Each row of X is roughly a mix of the hidden directions of one of 3 groups.
X (111 x 10):
[[ 21 -23  -7   2  -3  30  -3 -15  -2   6]
 [ 14  29   4   1   4 -11  15   2  -2 -28]
 [  4   5 -12 -16  -3  -5  36  -8  15  14]
 [ -6  -7  12  23  -1  16 -32   9  -7  -9]
 [  0  26   0   6  -5 -27  10  -3  -8 -24]
 [ 12  12  -8   2  -3   5  30 -14  10  25]
 [-31 -19   4  18   7  -2   3  20  -2  10]
 [ 14  10 -15   2 -30 -11   5  -3  16  21]
 [ 10 -31   0   0  -8  28  -8   3  -7 -15]
 [ 12  30  10   5  -3  -7  20  -2  -3 -25]
 [ -2 -13 -11  11 -28 -16 -17 -21   8   0]
 [-18 -10  14 -19  10  -1 -20   6  23 -14]
 [  3  17  17  -7  27  13  14  22   1  -5]
 [ -8 -19  15 -21  17  18  -3   6  11  20]
 [ -8   2  -2 -11  18  16 -31  -6 -12 -18]
 [ -7 -15  -9  16 -31  -5 -12 -20  -5   9]
 [-15   4  -7  -4  21  15 -25 -12 -17 -14]
 [ 35  12  -5 -10  -8   2   1 -24  -2  -9]
 [-25  -8  15 -12  11  -3 -21  13  16 -14]
 [ -7 -16 -15  15 -27 -10 -16 -17   4   8]
 [-25  15   9  -1  -2 -25   3  14 -22   2]
 [ 11  -2   4  -1 -19 -21  27   9  13  17]
 [-10   1  -4   4  19  17 -28  -9 -13 -20]
 [  2  19   7 -11  28  12  19  19   1  -8]
 [ 21   8  -8  20 -12  -2  18 -11 -23  12]
 [ -4 -27   9  -8   7  15 -19   1  17  21]
 [  0 -16  -3   8 -27 -19 -20 -20   5   3]
 [-19  -3  16 -19  16  -1 -20  10  18 -15]
 [  0 -28  13 -12   5  17 -12   1   7  24]
 [ -4 -30  -5   4  -2   9 -21   4  -5  27]
 [  4  14  15 -15  27  14  17  19   2  -2]
 [-21 -12  14 -17  18  -3 -20   2  18 -13]
 [ 16   6 -11  18 -11   3  22 -12 -24  11]
 [  0 -19  -6  13 -27  -3 -20 -22   7   6]
 [ 16  -4  -9  -7  -9 -10  34 -10   8  19]
 [-33 -16   6  17  11  -3   4  15  -6  10]
 [-17 -26  -7   4   4   1 -30  -2  -5  16]
 [ -1  -2  10  17   5  13 -37   7   1 -15]
 [ -5 -20   3   9  12  20 -28   8  10  16]
 [ -1  13  10 -15  30  12  16  21  -4  -1]
 [ -1   9  -3  -2  20  21 -25 -13 -15 -18]
 [-27 -11  -1  19  11  -5   7  20  -5  20]
 [ -3 -27   5  -1   5  17 -16   8   5  28]
 [-13  -4  22  -5  22  11   1  -2 -20 -23]
 [-25   2   5  13  10  12 -30   9  -1 -15]
 [ 14  -1 -10 -20  -5 -13  32  -7  11  12]
 [ -8 -26 -10  10  -2   6 -21   8  -6  27]
 [ 11  -7   5   2 -20 -19  27  11  15  14]
 [ -3  -8  13   3  -2  18 -33  13 -11 -16]
 [-13   8  12  15   4  12 -26  13 -13 -21]
 [-31 -17   3  17  10  -2   6  20  -2  14]
 [ 18   7 -26   2 -22  -8  -5   1  19  16]
 [-11 -13  24  -8  20  13  -2   6  -4 -26]
 [ 14  27   7  -8   6   1  26   2  -3 -22]
 [-19  20   8   3   2 -34   1  10 -13   2]
 [ 22   3 -20   1 -26  -5   0   0  21  14]
 [  0  -2   6  10 -20 -14  27  13  15  19]
 [ 13   4 -17  20 -19  -1  18 -12 -18  14]
 [  3  12   7  14 -13 -25  22   3 -11  21]
 [  2 -30   6  -5   0   7 -21   2  14  24]
 [-19  15   8   3   0 -36  -4  13  -8  -1]
 [ 13   6  13   7 -22 -13  22  16  11  17]
 [-34 -15   5  15   3  -5   4  19   0  13]
 [  4  15   6 -19  27  10  20  18  -5  -5]
 [ 20   8 -11  16 -15   6  23 -10 -21   9]
 [-20  -2   6  27   6   9 -29   6  -2 -10]
 [ 21   2 -23   6 -21 -10   1  -4  17  20]
 [  8  -7   5  -3 -21 -23  25  15  10  12]
 [ 27  14   0 -17 -14  -2  -7 -24   6 -12]
 [  4  30   1  13  -9  -6  19  -7   1 -25]
 [ 17 -20 -10 -14   3  31  -2 -12   1  -9]
 [  1  28  -5   9  -3  -7  13  -9 -15 -29]
 [-38 -12   3  12  12  -3  -3  15  -8   7]
 [  1 -16  -9  17 -30  -9 -16 -18   3   7]
 [ 10   3  -5   0 -11   2  31  -7  10  30]
 [-11  -1  -7  -8  20  17 -28 -15 -17  -5]
 [-34 -16   5  16   8   0   6  18  -5   9]
 [ 31  16  -2 -17 -11   9   3 -18   0 -13]
 [ -3  25   6   3 -10 -26  15  -7  -7 -21]
 [ -1  16   4 -16  30   5  16  22  -6  -5]
 [ -4   7  -7   2  22  18 -25 -17 -12 -16]
 [ 11  31   5   6  -1  -8  22   3   1 -23]
 [ -9   6  -8   6  22  20 -22 -18 -16  -9]
 [-11  -6   6  14   8   5 -32   6 -10 -24]
 [  4  -7   7   7 -23 -17  26  15  11  15]
 [-21  -6  15 -16  15  -5 -20  10  21  -9]
 [-24  -5   9  16   3  14 -26  13 -11 -13]
 [ 18   8 -11  18  -9   3  19 -13 -27   7]
 [ 20  12 -14  14 -14   6  20  -9 -22   9]
 [ -4 -11  -4  14 -31  -7 -13 -27   2  -1]
 [-32 -14  10  14  12  -2   6  20  -5  10]
 [ 32  14  -1 -11 -10   2   1 -25  -5 -12]
 [ -6 -31  -9   0  -8   1 -22  -2   1  25]
 [ -4 -16 -10  12 -29 -12 -17 -21   0   6]
 [ -2  11  16 -22  29   4  14  18  -3  -3]
 [ 15 -32  -7  -9  -4  27  -4 -10  -3   3]
 [-12 -32  -2  -6  -6   5 -22 -10  -3  21]
 [ 19   6 -23   8 -19  -9   4   3  14  24]
 [-20 -10  15 -14  11  -5 -22  11  20 -13]
 [  4  14  -5 -15  28  12  19  21  -6  -3]
 [-16  -2  11 -20  20  -1 -20  14  19 -11]
 [-21  18  10   4  -3 -28  -1  13 -13  14]
 [-25 -10  16 -15   8  -4 -19   8  21 -11]
 [-20  -8  18 -16  13  -5 -21   5  18 -13]
 [ 34  13  -5 -16 -10   5  -9  -7  10 -16]
 [  4  28  -1   8  -9 -10  19  -9 -10 -26]
 [ 31  13  -4 -13 -17   3  -2 -21   1 -14]
 [-21  27   7   0   8 -29  -4   8  -8   0]
 [-18  27   8  -6   2 -30  -2  11  -5   6]
 [ 13  26  19  -3   5   8  24   1   6 -19]
 [-31 -16   0  17  10  -1   9  15  -4  17]]

One row of each group comes first, with its name. Which group is each row after those in?
[-14   2  24 -10  26   8  -3   5 -14 -20] : <95>
[-11   4  -6 -11  21  18 -27  -9  -8 -19] : <63>
[-16 -29   3  -4   4  10 -25  -6  -7  18] : <6>

[-21  -7  12 -15  12  -2 -21  17  21 -11] : <95>
[ 19   3  -8  -2  -8  -2  34 -12   7  20] : <63>
[-21  15   7   4  -3 -33   5  10 -10  13] : <63>
[ 25  -3 -14 -19   3 -13  19 -21  -3   6] : <63>
[-13 -27 -12   4   4   8 -28  -1  -5  17] : <6>
[ 18  23  -9  15 -14 -21  16   9  -1 -11] : <6>
[  0  13  12 -18  30   8  16  19  -8  -4] : <6>
[ 11 -21  -7  -5  -4  38   1  -7   8   6] : <63>
[-21 -12  10 -17   5  -1 -18   9  27  -9] : <95>
[-30 -11   5  15  19   2   8  17 -12  10] : <95>
[ -6  25  -3   7 -12 -24  16  -5 -12 -19] : <6>
